Where one turn sends some rows of the set: a few examples, then the rows asked
roki: [ 0.41 -0.05 -1.09 -2.76  0.71 -0.18 -1.26  0.56 -0.64 -0.80  0.08  0.19
 -1.84  1.20  0.48 -0.87  1.53  1.90 -0.78  0.37 -1.04  1.08 -6.10  0.01
 -1.56 -0.01 -0.12  0.68  0.82  1.53 -0.96 -1.09  1.84 -0.26 -0.35 -3.14
  2.02  2.45 -0.38  2.89  0.24 -0.92 -1.22  3.22  0.07 -0.75]
pes: [-0.58  0.55  0.58 -1.46 -0.46  0.29 -0.20  0.91 -1.68  1.11  1.23  1.57
  1.31  0.10  1.08  0.91  0.01 -0.33 -0.72 -1.24 -5.21  0.24  0.15 -0.65
  0.86  0.80  0.09 -0.61 -0.07  2.61  0.29  3.19 -1.54  0.75 -1.39 -1.32
 -1.13 -2.35  0.08  1.15 -2.32  0.21 -1.23  2.52 -0.42 -0.14]
luku: [ 0.38 -0.05 -0.90 -2.73  1.16  0.02 -1.74  0.44 -1.02 -0.22  0.04 -0.52
 -2.06  0.77  0.90 -0.56  0.41  1.75  0.27 -0.44 -0.79  1.99 -6.10  0.45
 -1.28 -0.23  0.30  0.98  1.66  2.50 -1.10 -0.56  2.37 -0.73  0.38 -2.18
  1.12  1.86 -0.26  2.76 -0.86 -0.98 -0.56  2.68 -0.14 -1.01]
basi: [-0.52  0.54  1.85  0.01  1.01 -0.02  1.80 -1.41  1.90 -1.45 -0.75 -0.02
 -2.02 -0.77 -0.10  0.50  0.15  0.02 -1.85 -0.43  3.23 -0.40 -0.66 -0.72
 -1.36  2.57 -0.09 -0.31  0.33 -1.60  0.39 -1.86  1.14 -1.97  0.13  1.01
 -1.58  2.78  1.08  1.63 -0.93 -0.45 -3.19 -1.45 -0.56 -2.74]
mem: [-0.59  0.50 -1.51  2.50  0.53 -0.05 -0.86  0.27 -4.32  0.82 -0.39  0.31
  0.16 -0.24 -0.10 -0.80  2.23  1.17  0.19 -0.09 -1.24 -0.77 -2.49 -0.56
 -0.87  0.52 -1.74 -0.07 -0.35 -2.28  0.64 -0.94 -0.37 -1.62 -0.46 -1.31
 -0.52 -2.14  0.86  1.02 -2.37  0.79  1.65  0.42 -0.22  5.08]
Fito: [-0.73  0.22  1.96  0.24  0.92  0.32  1.54 -1.15  1.82 -1.58 -0.18 -0.32
 -2.04 -0.50  0.29  0.04  0.05  0.06 -1.58 -0.69  3.05 -0.06 -0.36 -0.67
 -0.97  2.77 -0.07 -0.46  0.64 -0.79 -0.22 -2.19  1.07 -2.33  0.28  1.25
 -1.86  1.98  1.18  2.05 -1.34  0.19 -3.23 -1.40 -0.21 -2.96]
Kef: [-0.68  1.22  2.94 -2.33 -1.11  0.19 -1.44  0.05 -2.98 -1.98  0.33  2.92
  1.03  1.00 -0.01  0.43  0.91  0.52 -0.22  1.03  1.23  0.07 -3.25  0.27
  0.37  0.38  0.22 -0.14 -0.96  0.78 -0.42  0.74 -1.91  0.43 -2.90 -2.16
  1.12  2.41 -0.43  0.25  0.37 -4.08 -0.22 -2.28  0.14 -1.82]
nire: [ 0.07  1.34  0.12 -2.01 -0.70 -1.11  0.45  0.03 -1.57  1.93 -0.16  2.12
  1.28 -0.10 -0.12  2.23  0.34 -0.10 -1.61 -0.34 -4.52 -0.45 -0.84 -0.79
 -0.34  0.29  0.23 -0.20 -0.86  0.18  1.91  4.05 -1.39  2.06 -1.73 -1.83
 -0.08 -0.08 -0.27  0.02 -1.44 -1.46 -1.43  2.29 -1.07  0.54]
Fefe: [-0.44  0.30 -1.35  2.47  0.54 -0.08 -0.85  0.15 -4.05  0.90 -0.35 -0.02
  0.19 -0.26 -0.02 -0.78  2.26  1.30 -0.03 -0.02 -1.41 -0.72 -2.33 -0.58
 -1.23  0.70 -1.61 -0.22 -0.19 -1.99  0.26 -1.04 -0.60 -1.68 -0.14 -1.09
 -0.28 -2.31  0.93  1.04 -2.59  0.94  1.91  0.35  0.09  5.05]
Pasiz: [-0.77  0.42  1.70  0.53  0.48  0.41  1.20 -0.62  1.19 -1.56  0.31  0.13
 -2.01  0.17  0.56 -0.27  0.26 -0.03 -1.13 -0.82  3.25  0.17 -0.52 -0.61
 -0.08  2.81 -0.09 -0.29  0.58 -0.80 -0.28 -2.45  1.33 -1.96 -0.11  1.07
 -2.10  1.75  1.15  2.39 -1.37  0.23 -3.98 -1.02 -0.23 -3.18]
bubu: [-0.40 -0.01 -0.56 -3.07  2.51  1.13 -0.56  0.65  0.07 -2.45 -0.67 -0.22
 -1.80 -1.61  0.29 -0.69 -0.01  1.27 -0.23 -0.45 -1.74  0.61 -5.63  0.03
 -1.76 -0.84 -1.09  1.03  0.44  1.88  0.03 -0.58  1.75 -1.96 -0.33 -3.12
  0.29  2.08 -0.47  2.61  0.78 -1.06  0.30  2.80 -1.04 -0.51]
bita: [-0.52  0.24 -2.02  4.49  0.26 -1.29  0.91 -0.78  1.06 -0.53 -1.10  0.47
 -2.10  0.62  1.40  0.76 -0.15 -2.01  1.98 -0.62  0.98  1.49  0.88 -0.41
  0.78  0.62  1.57  0.27  0.70 -1.72  2.28  1.10  1.22 -1.34 -0.15  0.03
 -0.13 -2.03  1.25  0.63 -1.63 -1.20 -0.47 -0.99 -0.10 -0.39]
dogok: [-0.70  0.81  1.40  0.49  0.26  0.09  1.27 -0.59  0.86 -1.39  0.10  0.70
 -1.97  0.43  0.26  0.04  0.44 -0.09 -1.15 -0.65  3.74  0.00 -0.87 -0.55
  0.08  2.48 -0.18 -0.06  0.16 -1.66  0.44 -2.20  1.55 -1.35 -0.58  0.80
 -2.06  2.35  1.03  2.16 -0.84 -0.29 -4.48 -0.85 -0.61 -2.90]
lifed: [-0.37  0.54 -1.41  2.25  0.75 -0.33 -0.75 -0.20 -4.13  1.14 -0.91 -0.02
  0.19 -0.55 -0.29 -0.24  1.85  1.23  0.00  0.03 -1.19 -0.74 -2.66 -0.45
 -1.59  0.44 -1.49 -0.07 -0.27 -2.43  0.77 -0.54 -0.34 -1.61 -0.01 -1.01
 -0.29 -1.75  0.92  0.63 -2.53  0.46  2.13  0.15 -0.30  5.21]
sagi: [-0.37  0.19  1.12 -1.84  0.07  0.02  0.38 -0.10 -0.48  0.94  0.35  0.75
  1.30 -0.93  0.68  1.28 -0.11 -0.05 -1.69 -0.81 -5.82 -0.32  0.34 -1.03
 -0.77  0.87  0.18 -0.99 -0.04  2.52  0.17  3.43 -2.21  0.19 -0.72 -1.24
 -0.41 -1.85  0.18  0.68 -2.18  0.16  0.00  1.98 -0.20  0.17]
siger: [-0.36  0.30 -1.26  2.34  0.67 -0.29 -0.77 -0.18 -3.93  1.15 -0.66 -0.20
  0.15 -0.46 -0.15 -0.49  1.98  1.35 -0.09  0.05 -1.38 -0.76 -2.46 -0.52
 -1.59  0.59 -1.44 -0.27 -0.10 -2.11  0.39 -0.79 -0.52 -1.69  0.11 -0.96
 -0.18 -2.01  0.97  0.78 -2.70  0.78  2.26  0.11 -0.04  5.13]
Libaz: [-1.13  0.24  4.12 -2.59  0.41  1.17 -1.12 -0.54 -1.62 -3.04 -0.04  1.20
  0.99 -1.00  0.33  0.31 -0.24  0.48 -0.32  0.45 -0.07  0.01 -2.26  0.12
 -0.68  0.63  0.08 -0.60 -0.21  2.59 -1.34  0.80 -2.63 -1.62 -1.57 -1.35
  0.50  1.30 -0.16  0.28 -0.28 -3.19  1.99 -3.04  0.38 -1.93]
vonod: [-1.18 -0.03 -1.73  4.48  0.86 -0.27  1.60 -0.52  1.81 -2.25 -0.92  0.64
 -1.90 -0.40  1.22  0.15 -0.02 -2.26  1.55 -0.66  0.11  0.61  1.56 -0.81
  0.68  0.59  0.62 -0.05 -0.03 -1.66  2.40  0.56  0.56 -2.34 -0.71 -0.61
 -0.52 -2.52  1.22  0.95 -0.65 -0.71 -0.11 -0.69 -0.23 -0.23]
kilud: [-0.75  0.80  3.61 -2.73 -0.13  0.42 -0.79 -0.64 -1.83 -2.74 -0.37  2.04
  1.09 -0.57 -0.39  0.69  0.44  0.55 -0.87  1.05  0.43 -0.51 -2.81 -0.03
 -0.81  0.35 -0.05 -0.44 -1.00  0.95 -0.45  0.88 -2.48 -0.60 -2.28 -1.99
  1.13  2.50 -0.32 -0.10  0.62 -3.98  1.27 -2.80  0.10 -1.56]
pofas: [-0.14  0.03 -0.67 -2.93  2.26  0.79 -1.29  0.52 -0.57 -1.24 -0.51 -0.78
 -2.00 -0.95  0.86 -0.37 -0.57  1.28  0.61 -0.92 -1.20  1.72 -5.84  0.49
 -1.52 -0.61 -0.30  1.22  1.46  2.73 -0.47 -0.20  2.41 -1.79  0.35 -2.22
  0.09  1.66 -0.30  2.54 -0.53 -1.06  0.38  2.45 -0.83 -0.85]
Zegab: [-0.83 -0.38 -1.52  4.38  0.43 -0.72  2.04 -0.84  2.68 -2.67 -0.91  0.81
 -1.74  0.00  0.75 -0.21  1.19 -1.78  0.19  0.30 -0.45 -0.27  1.74 -1.40
 -0.16  0.99  0.47 -0.64 -0.48 -2.14  1.92 -0.20 -0.36 -2.08 -0.86 -1.27
  0.91 -2.08  1.27  1.08  0.16 -0.37 -0.25 -0.35  0.40 -0.09]
gono: [-0.32  1.30  0.01 -1.48 -1.04 -0.40 -0.16  0.92 -2.34  1.77  0.89  2.41
  1.35  0.66  0.61  1.48  0.31 -0.33 -0.73 -0.95 -4.42  0.22 -0.63 -0.51
  1.08  0.40  0.18 -0.16 -0.57  1.16  1.37  3.60 -1.07  1.90 -1.98 -1.69
 -0.94 -1.24 -0.19  0.74 -1.91 -0.79 -2.11  2.76 -0.86  0.15]
kuzo: [-0.01  0.64  0.87 -2.24 -0.05 -0.80  0.80 -0.55 -0.40  1.49 -0.48  1.14
  1.30 -1.07 -0.10  2.09  0.08  0.08 -2.23 -0.24 -5.34 -0.83 -0.29 -1.04
 -1.44  0.55  0.17 -0.74 -0.55  1.01  1.13  3.95 -2.03  0.99 -0.94 -1.53
  0.25 -0.43  0.01 -0.06 -1.62 -0.88 -0.09  1.85 -0.69  0.52]
Gutev: [ 0.03 -0.09 -0.90 -2.95  1.54  0.47 -0.52  0.70  0.07 -2.14 -0.27  0.35
 -1.68 -0.30  0.03 -0.95  1.37  1.59 -1.09  0.28 -1.62  0.27 -5.77 -0.25
 -1.87 -0.42 -0.96  0.77  0.12  1.17 -0.21 -1.13  1.44 -1.04 -0.79 -3.67
  1.52  2.53 -0.41  2.82  1.26 -0.96 -0.68  3.27 -0.49 -0.41]
muro: [-0.52  0.59 -1.55  2.40  0.65 -0.22 -0.76  0.09 -4.28  1.02 -0.69  0.25
  0.13 -0.47 -0.27 -0.47  1.98  1.11  0.21 -0.02 -1.08 -0.83 -2.62 -0.52
 -1.10  0.29 -1.69  0.01 -0.39 -2.57  0.97 -0.62 -0.24 -1.48 -0.35 -1.19
 -0.54 -1.78  0.84  0.75 -2.36  0.45  1.81  0.33 -0.39  5.22]
pubi: [ 0.12  0.07 -2.15  4.35 -0.57 -2.24  0.96 -1.38  1.36  0.22 -1.12  0.54
 -2.02  1.75  1.08  0.80  1.07 -1.50  0.78  0.33  1.06  1.18  0.66 -0.69
  0.02  1.20  1.94 -0.24  0.62 -2.39  1.75  0.75  0.69 -0.48 -0.10 -0.18
  1.48 -1.31  1.32  0.53 -1.52 -1.27 -0.84 -0.86  0.63 -0.37]
Fipoz: [-0.96  0.85  3.04 -1.94 -1.17  0.75 -2.12  0.53 -3.49 -1.89  1.16  2.46
  1.00  1.49  0.85 -0.12  0.51  0.46  0.66  0.32  1.23  0.92 -2.92  0.50
  1.37  0.65  0.50 -0.19 -0.20  2.17 -1.38  0.48 -1.70 -0.01 -2.59 -1.50
  0.41  1.21 -0.24  0.88 -0.58 -3.32 -0.28 -2.27  0.49 -2.25]
Neli: [-1.23  0.33  3.78 -2.07 -0.27  1.38 -1.95  0.19 -2.62 -2.51  0.97  1.48
  0.95  0.21  1.04 -0.19 -0.20  0.34  0.62 -0.03  0.39  0.88 -2.34  0.43
  0.72  0.79  0.36 -0.56  0.23  3.33 -1.94  0.46 -2.06 -1.24 -1.77 -1.12
 -0.03  0.52 -0.03  0.90 -0.98 -2.81  1.07 -2.68  0.63 -2.33]
luk: [-0.56  0.91  1.39  0.18  0.57 -0.17  1.68 -1.05  1.33 -1.33 -0.55  0.55
 -2.03 -0.16 -0.15  0.47  0.30 -0.02 -1.57 -0.38  3.67 -0.28 -1.02 -0.71
 -0.73  2.39 -0.20 -0.03  0.02 -2.18  0.82 -1.87  1.40 -1.38 -0.41  0.72
 -1.72  2.92  0.94  1.73 -0.69 -0.69 -4.02 -1.04 -0.73 -2.70]
Gizu: [-0.10 -0.31 -1.82  4.30 -0.45 -1.90  1.67 -1.33  2.41 -1.13 -1.01  0.76
 -1.81  1.42  0.66  0.23  1.84 -1.31 -0.30  0.93  0.19  0.16  1.26 -1.34
 -0.59  1.40  1.29 -0.81 -0.04 -2.64  1.57 -0.06 -0.32 -0.91 -0.58 -0.97
  2.13 -1.38  1.34  0.83 -0.37 -0.68 -0.75 -0.51  0.97 -0.12]

roki -> luku
lifed -> muro
pes -> sagi
Now these:
Neli -> Libaz
pubi -> bita
dogok -> Pasiz

Where one turn sends some rows of the set: a few examples, then the rows asked
sogu: [-1.54 -0.53 -0.66 -1.19  1.59 -2.30  0.21  2.28 -0.71 -1.99 -0.83  1.30
 -1.21 -0.23 -0.51  4.81]
Dedes: [-2.21 -2.04  0.06 -4.69 -0.94 -1.68 -1.23  1.99  0.52 -1.64 -2.13 -1.35
 -0.70  3.07 -2.55  3.15]
Nitiv: [-2.34  0.82 -0.22 -2.02  1.37 -3.84  1.47  3.45  0.06 -2.26 -1.61 -0.82
 -1.40  3.29 -2.36  1.17]
deri: [-0.16 -0.85 -1.85 -3.32 -2.71  0.42 -0.40  2.91  0.08 -4.04 -1.40 -1.54
 -2.32  1.50  0.34  0.11]
zusif: [-2.44 -1.95  0.18 -5.09 -0.59 -1.75  1.55  1.44  0.22 -3.36 -1.75 -0.80
 -2.23  2.89 -1.62  3.49]
kevis: [-1.28 -0.82 -0.07 -2.93 -2.39 -1.60  0.43  0.58 -0.44 -5.02 -3.89  1.11
 -0.37 -0.56 -1.23 -0.54]
Vok: [-1.27 -0.80  0.90  0.94  2.67 -1.01 -1.71  0.74  0.25 -3.23 -2.76 -0.60
  0.50 -0.56 -0.05 -0.54]
mar: [-1.52  0.42  2.76 -0.53  2.62  0.50  1.61  1.34  1.12 -0.85 -3.87 -1.21
  0.06  0.26 -1.34  2.45]
Fer: [-2.22 -1.75 -1.13 -4.62 -1.43 -0.96 -0.30  1.94 -0.07 -2.38 -2.49 -0.38
 -2.43  2.88 -2.35  3.84]
nimo: [-2.98 -0.07 -1.35 -0.88  0.89 -2.60  1.83  3.57  0.69 -2.75 -0.40 -2.15
 -1.95  3.37 -1.57  1.73]
fif: [-1.17 -0.37  0.00  0.25  2.22 -0.26 -1.87  0.40 -0.74 -1.88 -1.28 -1.37
  1.00 -1.10  0.79  0.09]
riru: [-1.88 -2.17  0.12 -4.64 -1.34  0.20  0.85  1.92 -0.89 -2.21 -1.96 -1.57
 -1.69  2.17 -1.55  4.67]
Dak: [-1.23 -2.69 -1.40 -3.06  1.34 -1.30 -0.18  0.65 -1.04 -4.94 -3.37  0.25
 -0.94 -0.92  1.59  2.43]
Bibo: [-0.71  1.25 -0.91 -1.00  2.16  1.57  1.25  2.38 -1.15 -0.98 -1.62 -1.73
  0.94  1.92 -2.73  0.49]
podi: [-1.53 -0.94  1.06  0.37  1.70 -1.32 -2.60 -0.17  0.63 -3.86 -2.02 -2.26
  0.47  0.31 -0.57  0.09]
Koro: [-3.19 -0.52 -0.42 -1.79  0.46 -3.35  1.31  4.77  0.50 -1.42 -2.26 -3.09
 -0.99  1.59 -1.89  1.23]
Porab: [-2.87 -0.50 -0.91  0.54  1.18  0.00  1.72  1.31  0.06  0.05 -2.36 -1.82
 -2.19  1.19 -0.80  4.40]
lukiz: [-0.34  0.41 -0.36 -2.38  2.06  1.95  1.46  1.55 -0.88 -3.28 -3.52 -1.34
  0.92  1.60 -0.94 -1.69]
kapi: [-2.26 -1.06 -0.46 -1.38 -1.80  0.08 -0.05 -0.69 -0.55 -3.25 -3.48 -3.21
  0.22 -2.09 -2.04  0.56]
miri: [-0.73 -1.14 -0.69 -3.45 -2.42  0.80 -1.66  2.79  0.69 -2.15 -1.30 -0.80
 -2.79  1.59  0.61  0.30]
Luva: [-1.93  1.53  2.52 -0.08  2.38 -0.18  1.21  0.70  0.69 -0.89 -2.21  0.39
  0.20  0.87 -1.32  1.67]
Fupen: [-2.65 -0.22 -1.50  0.64  1.50  0.44  0.58  2.90 -0.59 -0.82 -2.44 -3.17
 -1.70  1.18  0.82  3.53]
geron: [-0.97 -0.61 -1.30 -3.37  0.31  1.40  2.63  1.11  0.16 -5.16 -2.24 -1.75
 -0.57  2.45 -2.58 -0.53]
zerob: [-2.14  0.69  1.87 -1.27  2.52  0.10  1.36 -0.62  0.71 -0.90 -4.45  0.11
 -0.39  1.12 -1.93  2.27]
Kar: [-1.69  0.19  0.90 -0.14  2.36 -0.83 -0.99  1.65  0.81 -3.91 -1.18 -1.25
  0.89 -0.97  1.14 -0.35]
sef: [-1.44 -0.84 -0.65 -1.56  2.27 -1.61  0.12  1.46 -1.85 -1.92 -3.79  0.88
  0.39 -1.70  0.87  3.22]
livov: [-2.30  0.67 -0.30 -2.50  0.78 -2.57  1.45  4.81  1.23 -2.01 -1.18 -2.12
 -1.37  2.62 -2.02  2.26]
fopen: [-1.52  0.17 -0.29 -1.91 -3.61 -1.37  0.67  1.28  0.81 -3.48 -3.90  0.90
 -0.67 -0.05 -0.52 -0.58]
fubet: [-1.21 -0.83 -0.34 -3.51 -1.58 -1.87  1.18  1.70 -0.71 -4.30 -3.30  0.57
  0.01 -0.46  0.92 -1.45]
sab: [-0.83  0.54 -1.31 -1.72  0.22  2.02  2.50  2.03  0.29 -2.49 -0.63 -1.08
 -1.44  3.14 -3.24  1.49]
bigor: [-1.58 -1.25 -0.29 -2.68 -0.49  0.90  0.33 -1.04 -1.65 -2.39 -3.95 -1.47
  2.00 -1.12 -1.32  0.13]
Fop: [-1.49 -0.81  1.07 -3.64 -2.30 -1.14  2.15  1.54  0.15 -4.52 -2.88  0.80
  0.50 -1.03 -0.71  0.13]
bubi: [-2.54 -1.16 -0.53  1.05  0.67 -0.28  1.09  2.46  0.48 -0.03 -4.92 -2.01
 -1.86  2.04  0.06  2.51]
lera: [-0.16 -1.79 -2.66 -2.10 -1.59 -0.51 -0.64  2.49 -0.40 -3.16 -1.15 -0.39
 -2.48  2.55  0.30 -0.88]
Kasig: [-1.67  0.05  3.93 -0.78  2.04  0.30  0.40  0.78  1.37 -1.66 -3.70 -1.01
 -1.57  0.83 -0.42  1.63]
pide: [-1.77 -2.00 -2.19 -1.88 -0.13 -2.25  1.28  1.82 -0.06 -4.70 -1.39  0.77
 -2.60 -0.03  0.27  3.73]
torag: [-2.86 -0.92 -1.59  0.85  2.06 -0.55  0.14  2.90  0.26  0.00 -3.27 -1.74
 -1.87  1.79 -0.82  3.27]
zego: [-1.31 -2.48 -1.95 -1.54 -0.20  1.39 -0.48 -1.64 -0.70 -2.50 -3.51 -1.88
  0.41 -0.76 -1.46  0.38]
bitu: [-0.58 -1.69 -0.09 -1.50 -0.56  1.54 -0.28 -0.66 -0.84 -3.58 -3.60 -2.84
  0.81 -1.69 -1.03  0.31]
noz: [-0.98 -2.42 -2.18 -3.73 -1.72  1.02  0.06  1.76 -0.46 -3.53 -2.19 -1.34
 -2.26  2.76  0.92  0.12]

deri -> Vok
Kasig -> Dedes
Now these:
zusif -> bigor
lera -> Kar
sab -> Dak

